0: <129 195 132 104 255 166 138  80 118  70 101 191  51 196  74  45  94 117 105  71 153 117  73 121 135 186 135 103 170
 130 146 153 107 124 122  70  74 151  38 123 126 143 203 111  88 159 100 180>
1: <124 123 174  91 116  87  54 149 204 176 107 113  86  82 146 127 139 169 108 120  80 154 128 132 128 140  96 159 106
 106 132 146 178 169  77 238 146  37 118 153 147 108  57 117 173 114 150  79>
2: <150 140  63 122  80 142 226  75 163 147 176  58 131 161 151  81  98 183 131 157 195 137  80  94 134  99 227 163 120
 150 138  86  92 139 152  60 103 148 175 122  67 125  69 140  88  97 200 144>
3: <114  71 154 150  42  83  63 188 149 173 134  84 170  31 167 171 141 134 162 127  89 124 165 156 128 122 117 154  82
  92 126 179 151 139  96 231 181  85 160 121 137 114  77 129 202 116 125  57>
4: <158 134  81 109  76 115 205  71 208 156 182  64 117 140 133  48 110 192 137 139 187 138  60  91 136 105 233 170 119
 144 137  68  58 150 136  79  91 131 155 138  75 123  54 137  79  94 211 153>
5: <118  94 137 157  56  95 101 185 116 147 132  77 155  57 192 177 117 149 159 130 105 122 133 148 119 130 142 163  77
 119 125 171 156 131 108 172 166 129 175 104 123 119  65 135 158 124 141  75>
6: <142 135  71 111  87 161 203  67 153 130 175  93 137 146 137  67  89 172 127 158 206 109  94  97 128 104 233 175 140
 163 153  23  71 123 180  60  89 160 145 111  79 127  84 136  60  99 200 162>
7: <141 129 134 107  90 116 151 116 152 147 147 116 120 128 123 118 144 144 124 136 143 143 116 109 138 117 141 139 113
 132 123 105 110 124 142 116 122 119 163 138 100 130 100 135 105 109 164 139>
8: <124  98 150 137  69 101  95 171 113 152 128 100 130  64 166 178 119 147 149 131 100 134 131 138 128 131 122 159  78
 128 130 156 165 136 105 182 165 109 162 109 134 111  76 124 151 119 134  78>
9: <105  41 149 157  14  78  64 195 121 188 137  70 176   0 163 177 126 124 196  83  83 108 126 157 147 161 125 136  53
  75 114 255 168 138  90 235 191  90 180  95 134 119  84 135 209 118 119  51>
10: <115  91 196 102 130  19  47 138 240 200 110  58  80   0 166  73 110 195 173  17  84 114  37 143 148 214 163 139  56
  65 135 255 144 207   0 255 127  33 101 118 130 119  69  97 209 105 151  57>
11: <135 160 115 190 210 183 126 179   0  61  93 254 174 237  72 236 171  19  97 169  98 123 209 163 130  93   3  44 196
 138  90 127 139  68 166  37 155 187 125 162 193 135 255 134 160 193  11 169>
12: <118 114 157 153 141 139  79 181  62 108  92 198 169 147  99 223 176  45 124 153  74 119 228 139 117 102  16  68 158
 139  90 108 152  90 170 120 175 149 130 136 181 139 192 124 135 159  61 146>
13: <140 128 124 119 126 142 146 122 133 126 126 134 120 158 121 119 142 137 108 153 130 131 132 113 134 106 129 128 134
 140 122  96 123 125 135 116 121 119 138 124 130 128 118 123 123 129 129 126>
14: <105 194 166  92 255 158  94  99  89  51  65 241  61 200  64  97 114  73 112  72 117 116 130 131 115 197  64  61 197
 134 128 158 113 112 129  58  65 170  18 134 156 167 239 103  86 199  51 207>
15: <109  72 208 103 125  39  51 136 232 196 115  45  81   0 153  58 106 192 173  12  85 129  35 137 143 211 170 143  53
  46 139 255 148 212   1 255 140  25  98 123 126 129  73 109 202 105 150  52>
16: <136 145 107 113 150 161 165 104 112 121 148 147 115 180 122 110 126 125 122 160 151 138 132 112 129 107 140 139 148
 142 122  69 101 123 154  68  97 157 118 149 123 144 148 134 104 131 137 156>
17: <153 142  57 126  84 142 233  58 172 141 178  46 129 156 149  52  85 191 130 151 211 118  64  99 137  98 255 181 128
 155 154  72  69 147 155  53  91 161 164 122  57 113  72 146  72 103 205 144>
18: <142  78  99 199  11 109 138 216  37 141 166 109 220  94 170 255 141 104 155 180 106 119 164 157 142  77 118 136  85
 135 108 165 150  88 147 119 205 158 239 114 130 110 117 165 188 124 107  89>
19: <128 210 132  91 255 158 126  77 122  59  89 207  51 206  61  45 108 101 111  69 135 123  80 113 136 189 126  84 184
 130 134 139  90 117 127  54  70 171  22 124 131 143 226 108  64 173  89 208>
20: <110 104 186  62 151  74  53 102 255 206  88  61  42  38 158  39 113 200 153  47  91 128  69 123 123 190 153 159  85
  72 154 238 157 212   3 255 123   9  66 120 135 127  57  93 202  96 150  45>
21: <118 158 133 118 174 148 130 117 113  93 115 170 112 166  97 116 141 100 116 127 136 131 146 128 133 137  98  98 145
 135 134 102 113 110 156  86  97 141  91 139 128 145 169 122 100 143 108 159>

<114 124 142 140 126 147 117 166  72 112  99 187 178 163 104 229 184  71 104 181  93 140 222 131 123  76  21  70 170
 154  97  62 158  98 185 111 164 150 164 146 163 133 165 127 129 136  85 160> -> 12 21 11 13 16
<148 115 106 132  70 163 183 128  96 116 156 118 178 140 125 136 149 122 135 180 147 142 177 104 108  72 150 147 133
 161 116   0 103 112 189  65 127 163 154 140 121 143 104 132  83 116 178 150> -> 16 13 7 6 2
<129 133  61 144  69 171 218  96  97 114 173  96 180 155 151 120 115 151 119 190 200 139 126 117 116  75 205 170 133
 161 148  18 104 102 203  41 114 179 167 107  84 127 100 148  71 112 177 147> -> 6 2 17 16 4
<114 106 170 157 151 133  74 195  29  87  91 216 178 133  86 247 184  29 140 127  58 119 219 158 123 130  12  46 140
 120  76 154 147  85 159 134 167 158 136 138 187 154 219 122 159 172  39 144> -> 12 11 21 13 18
<117  98 125 141  67 152 124 180 113 165 130 140 173 166 129 242 209  90  94 225  95 165 240 132 130  33  51 127 123
 115 104  41 155 112 146 176 178  77 185 176 148 118 118 146 192 104 103  91> -> 12 18 13 8 7
<130 151  98 112 145 144 158 103 147 128 136 134 102 167 122  92 123 133 104 145 156 144 104 121 136 124 148 140 147
 126 133  98 132 142 131 110 111 107 110 140 115 120 128 138 118 123 139 135> -> 13 16 7 21 2
<118 116 145 151 117 146 134 160  66 120 123 176 183 173 106 220 179  85 115 180 105 139 217 137 113  68  35  75 166
 154 103  47 156  99 191  98 159 157 157 149 151 135 156 132 126 134  95 152> -> 12 21 13 16 11
<122 123 151 139 131 149 110 186  67 126  93 190 165 168  97 223 181  59 119 171  81 129 236 140 115  83  15  73 170
 153 101  62 150  87 168 102 155 137 137 145 166 137 162 123 136 140  73 161> -> 12 11 21 13 16
<143 147 151 124 154 111 129 128 157 151 119 156 121 164 145 161 173 152 100 155 106 154 144 123 122 100  89 123 143
 136 127 109 144 141 102 165 144  92 128 174 150 113 129 131 161 112 128 122> -> 13 7 21 16 1
